Here is the table:
[-1.0 -0.9 -0.8 -0.8 -0.5 -1.3 -1.7 -0.8 -1.2 -0.5 -0.2 -0.6 -0.3 0.2
 0.2 0.4 1.8 2.0]
[-0.5 0.2 -0.6 -0.8 0.1 -0.3 -0.1 -0.5 -0.6 -0.3 -1.0 -0.9 0.2 0.9
 0.2 0.3 0.9 0.4]
[-0.9 0.5 0.5 0.0 -0.4 -0.3 0.9 0.1 -0.5 0.4 -0.1 -0.7 -0.6 -0.7
 -0.6 0.4 -0.7 -0.3]
[-2.4 -1.6 -1.3 -0.8 -0.5 -0.6 -0.4 0.5 0.8 1.1 1.6 1.3 1.6 2.1
 1.7 1.6 2.6 2.7]
[-1.7 -0.7 -0.7 -0.3 1.0 0.8 1.1 1.1 1.2 1.5 1.0 1.0 1.6 2.3
 1.5 1.0 1.6 0.3]
[0.7 1.0 0.9 0.7 0.5 -0.4 -0.7 0.4 -0.1 0.1 0.3 -0.4 -0.1 0.0
 -0.4 -0.4 0.4 0.7]
[-1.8 -0.7 -0.9 -0.9 0.4 0.2 0.7 0.7 0.5 0.9 0.6 0.5 1.0 1.4
 0.5 0.4 0.8 -0.3]
[3.1 2.1 1.5 0.6 0.1 -1.2 -1.7 -0.9 -1.4 -1.2 -0.5 -0.8 -0.3 0.3
 1.1 1.5 3.3 4.7]
[2.7 2.2 2.1 1.2 1.1 -0.1 -0.6 -0.1 -0.8 -0.4 -0.7 -0.8 -1.3 -0.7
 -1.1 -1.4 -0.5 -0.2]
[2.3 2.8 0.9 0.6 1.1 0.1 0.0 -0.1 -0.7 -0.4 -1.0 -0.9 0.1 0.5
 0.1 0.7 1.6 1.4]
[3.0 2.6 1.8 1.0 0.9 -0.1 -1.1 -0.3 -1.2 -1.3 -1.0 -1.2 -1.6 -0.9
 -0.8 -1.4 -0.2 0.1]
[1.3 2.3 2.3 1.8 1.4 1.6 2.4 1.2 1.0 1.6 0.9 0.2 0.0 0.0
 -0.4 0.2 -1.1 -0.6]
[-0.2 0.0 0.1 0.1 0.3 -0.5 -1.0 0.3 -0.3 0.0 0.6 0.0 0.1 0.6
 0.1 0.2 1.0 1.3]
[1.9 2.3 1.6 1.3 0.2 0.0 0.7 -0.3 -0.9 0.1 -0.9 -0.7 -0.9 -0.6
 -0.5 0.9 0.4 1.2]
[1.5 1.7 1.6 1.9 2.0 1.0 0.5 1.6 1.3 0.9 0.9 0.4 0.4 0.3
 -0.1 -0.9 -0.3 -0.7]
[1.7 2.3 1.8 1.0 -0.2 -0.1 0.5 -0.7 -1.0 -0.3 -1.1 -1.6 -1.3 -1.4
 -1.1 -0.4 -0.6 0.1]
[-1.2 -0.2 -0.5 -0.6 0.7 0.7 1.1 0.9 0.9 1.1 0.7 0.6 1.1 1.0
 0.2 0.3 0.5 -0.6]
[-1.3 0.1 -0.3 -0.5 -1.0 -1.0 0.3 -0.5 -1.0 0.0 -0.9 -0.8 -0.7 -0.6
 -0.8 0.2 -0.5 0.0]
[0.7 1.1 1.1 1.1 1.3 0.7 0.3 0.7 0.5 0.8 0.6 0.0 -0.4 -0.2
 -1.0 -1.5 -1.2 -1.3]
[-2.0 -0.1 0.0 0.4 1.5 1.8 2.3 2.1 1.5 1.9 1.3 1.0 1.3 1.1
 -0.5 -1.4 -1.6 -3.8]
[-0.1 0.6 -0.3 -1.1 -0.3 -0.3 -0.1 -0.7 -1.2 -0.9 -1.0 -0.9 0.0 0.5
 -0.1 0.2 0.8 0.6]
[1.1 1.1 0.2 0.0 -0.4 -1.4 -2.2 -1.6 -2.2 -2.0 -2.2 -2.4 -2.7 -2.3
 -2.5 -2.6 -2.1 -1.5]
[1.2 1.2 0.5 -0.5 0.2 -0.5 -0.3 -1.1 -1.6 -1.4 -2.1 -2.2 -1.2 -0.9
 -1.7 -1.1 -0.3 -1.0]
[0.2 0.1 -0.4 -1.0 -0.8 -2.0 -2.1 -1.5 -2.0 -1.6 -1.3 -1.5 -1.3 -0.8
 -0.3 -0.5 1.0 1.4]
[-0.6 0.1 -0.8 -1.1 -0.2 -0.3 -0.1 0.0 -0.7 -0.1 -0.1 -0.1 1.0 1.9
 1.1 1.7 2.3 2.2]
[2.6 2.2 1.8 1.4 0.9 -0.2 -0.6 0.1 -0.6 -0.5 -0.4 -1.0 -0.9 -0.4
 -0.8 -0.9 -0.3 0.4]
[1.9 1.7 1.3 1.0 1.0 0.2 -0.3 0.1 -0.2 0.0 0.1 -0.5 -0.5 -0.2
 -0.7 -0.8 0.1 0.5]
[1.0 1.4 1.1 0.9 1.1 0.2 -0.5 0.3 -0.5 0.0 -0.1 -0.9 -0.7 -0.9
 -1.2 -1.8 -0.8 -1.0]
[-0.1 0.4 0.3 0.2 0.1 -0.6 -0.9 0.2 -0.1 0.3 0.4 0.4 0.2 0.5
 0.6 0.3 1.5 1.7]
[-1.1 -0.3 -1.2 -1.0 0.0 -0.1 0.5 0.3 0.2 0.8 0.6 1.0 2.1 2.4
 2.2 3.3 3.9 3.6]
[0.3 0.9 0.6 0.1 -0.8 -0.7 0.0 -1.1 -1.6 -0.7 -1.5 -2.1 -1.7 -1.8
 -1.8 -0.8 -1.9 -0.6]
[-1.6 -1.1 -0.3 -0.3 0.1 -0.4 -0.4 0.5 0.0 0.7 0.9 0.1 -0.2 0.1
 -0.4 -1.0 -0.5 -0.8]
[-1.6 -0.8 -0.8 -0.5 -1.2 -1.0 0.3 -0.7 -0.9 0.1 -0.3 -0.7 -0.7 -0.5
 -0.5 0.3 -0.8 0.2]
[2.6 2.4 2.2 2.1 1.9 0.9 0.4 1.1 0.8 0.9 0.6 0.2 0.1 -0.2
 -0.5 -0.7 -0.4 -0.5]
[-0.2 0.6 0.3 0.1 0.7 -0.1 -0.5 0.3 0.1 0.1 0.3 0.0 -0.4 -0.1
 -0.4 -0.7 0.0 -0.3]
[-1.7 -0.4 -0.7 -0.7 0.5 0.4 0.8 0.8 0.3 0.9 0.5 0.8 1.2 1.9
 0.9 0.6 1.1 0.7]
[-1.9 -0.6 -0.7 -0.3 1.0 0.5 1.4 1.5 1.3 1.7 1.3 1.1 2.0 2.4
 1.4 1.3 1.5 0.3]
[-1.6 -0.2 -0.4 -0.5 0.6 0.4 1.0 0.8 0.1 0.4 -0.3 -0.4 0.2 -0.1
 -1.1 -1.6 -1.5 -2.9]
[-4.5 -2.9 -2.6 -1.7 -0.3 0.0 0.9 1.0 0.7 1.3 0.9 0.9 1.3 1.1
 0.4 -0.4 -0.4 -2.0]
[-0.2 0.4 -0.7 -1.2 -0.3 -1.0 -0.9 -1.1 -1.4 -1.2 -1.7 -1.3 -0.2 0.1
 -0.3 0.3 1.0 0.7]
[0.6 0.9 0.9 0.5 0.8 -0.2 -0.7 0.2 0.0 0.2 0.9 0.2 0.5 1.0
 0.7 0.7 1.8 2.4]
[0.4 0.6 1.0 0.8 0.9 0.3 0.3 1.1 0.5 0.9 1.1 0.7 0.8 1.3 0.8 0.7 1.2 1.5]
[-0.7 1.0 0.5 0.6 -0.4 0.0 0.5 -0.3 -0.7 0.2 -0.6 -1.3 -1.6 -1.8
 -2.1 -1.8 -2.8 -2.7]
[0.5 1.8 1.2 0.9 0.3 0.1 0.9 0.3 0.0 0.6 0.3 -0.2 -0.1 -0.2
 -0.2 1.0 0.4 0.9]
Each row is one of a few hidden patterns, with its own shift, slope and bend added; its group is its pattern. There are 3 groups.
Rows drawn again from the table, each followed by its group:
[1.2 1.2 0.5 -0.5 0.2 -0.5 -0.3 -1.1 -1.6 -1.4 -2.1 -2.2 -1.2 -0.9
 -1.7 -1.1 -0.3 -1.0] A
[1.0 1.4 1.1 0.9 1.1 0.2 -0.5 0.3 -0.5 0.0 -0.1 -0.9 -0.7 -0.9
 -1.2 -1.8 -0.8 -1.0] B
[-1.2 -0.2 -0.5 -0.6 0.7 0.7 1.1 0.9 0.9 1.1 0.7 0.6 1.1 1.0
 0.2 0.3 0.5 -0.6] A
[-2.4 -1.6 -1.3 -0.8 -0.5 -0.6 -0.4 0.5 0.8 1.1 1.6 1.3 1.6 2.1
 1.7 1.6 2.6 2.7] B
[0.6 0.9 0.9 0.5 0.8 -0.2 -0.7 0.2 0.0 0.2 0.9 0.2 0.5 1.0
 0.7 0.7 1.8 2.4] B
[-2.0 -0.1 0.0 0.4 1.5 1.8 2.3 2.1 1.5 1.9 1.3 1.0 1.3 1.1
 -0.5 -1.4 -1.6 -3.8] A
[-0.2 0.4 -0.7 -1.2 -0.3 -1.0 -0.9 -1.1 -1.4 -1.2 -1.7 -1.3 -0.2 0.1
 -0.3 0.3 1.0 0.7] A
[1.9 1.7 1.3 1.0 1.0 0.2 -0.3 0.1 -0.2 0.0 0.1 -0.5 -0.5 -0.2
 -0.7 -0.8 0.1 0.5] B
[0.7 1.0 0.9 0.7 0.5 -0.4 -0.7 0.4 -0.1 0.1 0.3 -0.4 -0.1 0.0
 -0.4 -0.4 0.4 0.7] B
[-0.9 0.5 0.5 0.0 -0.4 -0.3 0.9 0.1 -0.5 0.4 -0.1 -0.7 -0.6 -0.7
 -0.6 0.4 -0.7 -0.3] C
[1.3 2.3 2.3 1.8 1.4 1.6 2.4 1.2 1.0 1.6 0.9 0.2 0.0 0.0
 -0.4 0.2 -1.1 -0.6] C
[1.5 1.7 1.6 1.9 2.0 1.0 0.5 1.6 1.3 0.9 0.9 0.4 0.4 0.3
 -0.1 -0.9 -0.3 -0.7] B
[-1.7 -0.7 -0.7 -0.3 1.0 0.8 1.1 1.1 1.2 1.5 1.0 1.0 1.6 2.3
 1.5 1.0 1.6 0.3] A
[2.3 2.8 0.9 0.6 1.1 0.1 0.0 -0.1 -0.7 -0.4 -1.0 -0.9 0.1 0.5
 0.1 0.7 1.6 1.4] A
[-0.1 0.4 0.3 0.2 0.1 -0.6 -0.9 0.2 -0.1 0.3 0.4 0.4 0.2 0.5
 0.6 0.3 1.5 1.7] B
[2.7 2.2 2.1 1.2 1.1 -0.1 -0.6 -0.1 -0.8 -0.4 -0.7 -0.8 -1.3 -0.7
 -1.1 -1.4 -0.5 -0.2] B
[-0.1 0.6 -0.3 -1.1 -0.3 -0.3 -0.1 -0.7 -1.2 -0.9 -1.0 -0.9 0.0 0.5
 -0.1 0.2 0.8 0.6] A
[1.1 1.1 0.2 0.0 -0.4 -1.4 -2.2 -1.6 -2.2 -2.0 -2.2 -2.4 -2.7 -2.3
 -2.5 -2.6 -2.1 -1.5] B
[2.6 2.4 2.2 2.1 1.9 0.9 0.4 1.1 0.8 0.9 0.6 0.2 0.1 -0.2
 -0.5 -0.7 -0.4 -0.5] B
[0.7 1.1 1.1 1.1 1.3 0.7 0.3 0.7 0.5 0.8 0.6 0.0 -0.4 -0.2
 -1.0 -1.5 -1.2 -1.3] B
[-0.2 0.0 0.1 0.1 0.3 -0.5 -1.0 0.3 -0.3 0.0 0.6 0.0 0.1 0.6
 0.1 0.2 1.0 1.3] B
[-4.5 -2.9 -2.6 -1.7 -0.3 0.0 0.9 1.0 0.7 1.3 0.9 0.9 1.3 1.1
 0.4 -0.4 -0.4 -2.0] A
[-1.8 -0.7 -0.9 -0.9 0.4 0.2 0.7 0.7 0.5 0.9 0.6 0.5 1.0 1.4
 0.5 0.4 0.8 -0.3] A
[3.0 2.6 1.8 1.0 0.9 -0.1 -1.1 -0.3 -1.2 -1.3 -1.0 -1.2 -1.6 -0.9
 -0.8 -1.4 -0.2 0.1] B
[-1.1 -0.3 -1.2 -1.0 0.0 -0.1 0.5 0.3 0.2 0.8 0.6 1.0 2.1 2.4
 2.2 3.3 3.9 3.6] A
[1.7 2.3 1.8 1.0 -0.2 -0.1 0.5 -0.7 -1.0 -0.3 -1.1 -1.6 -1.3 -1.4
 -1.1 -0.4 -0.6 0.1] C
[-1.3 0.1 -0.3 -0.5 -1.0 -1.0 0.3 -0.5 -1.0 0.0 -0.9 -0.8 -0.7 -0.6
 -0.8 0.2 -0.5 0.0] C
[-0.5 0.2 -0.6 -0.8 0.1 -0.3 -0.1 -0.5 -0.6 -0.3 -1.0 -0.9 0.2 0.9
 0.2 0.3 0.9 0.4] A
[0.5 1.8 1.2 0.9 0.3 0.1 0.9 0.3 0.0 0.6 0.3 -0.2 -0.1 -0.2
 -0.2 1.0 0.4 0.9] C
[0.3 0.9 0.6 0.1 -0.8 -0.7 0.0 -1.1 -1.6 -0.7 -1.5 -2.1 -1.7 -1.8
 -1.8 -0.8 -1.9 -0.6] C
[-1.0 -0.9 -0.8 -0.8 -0.5 -1.3 -1.7 -0.8 -1.2 -0.5 -0.2 -0.6 -0.3 0.2
 0.2 0.4 1.8 2.0] B
[1.9 2.3 1.6 1.3 0.2 0.0 0.7 -0.3 -0.9 0.1 -0.9 -0.7 -0.9 -0.6
 -0.5 0.9 0.4 1.2] C
[-1.6 -1.1 -0.3 -0.3 0.1 -0.4 -0.4 0.5 0.0 0.7 0.9 0.1 -0.2 0.1
 -0.4 -1.0 -0.5 -0.8] B
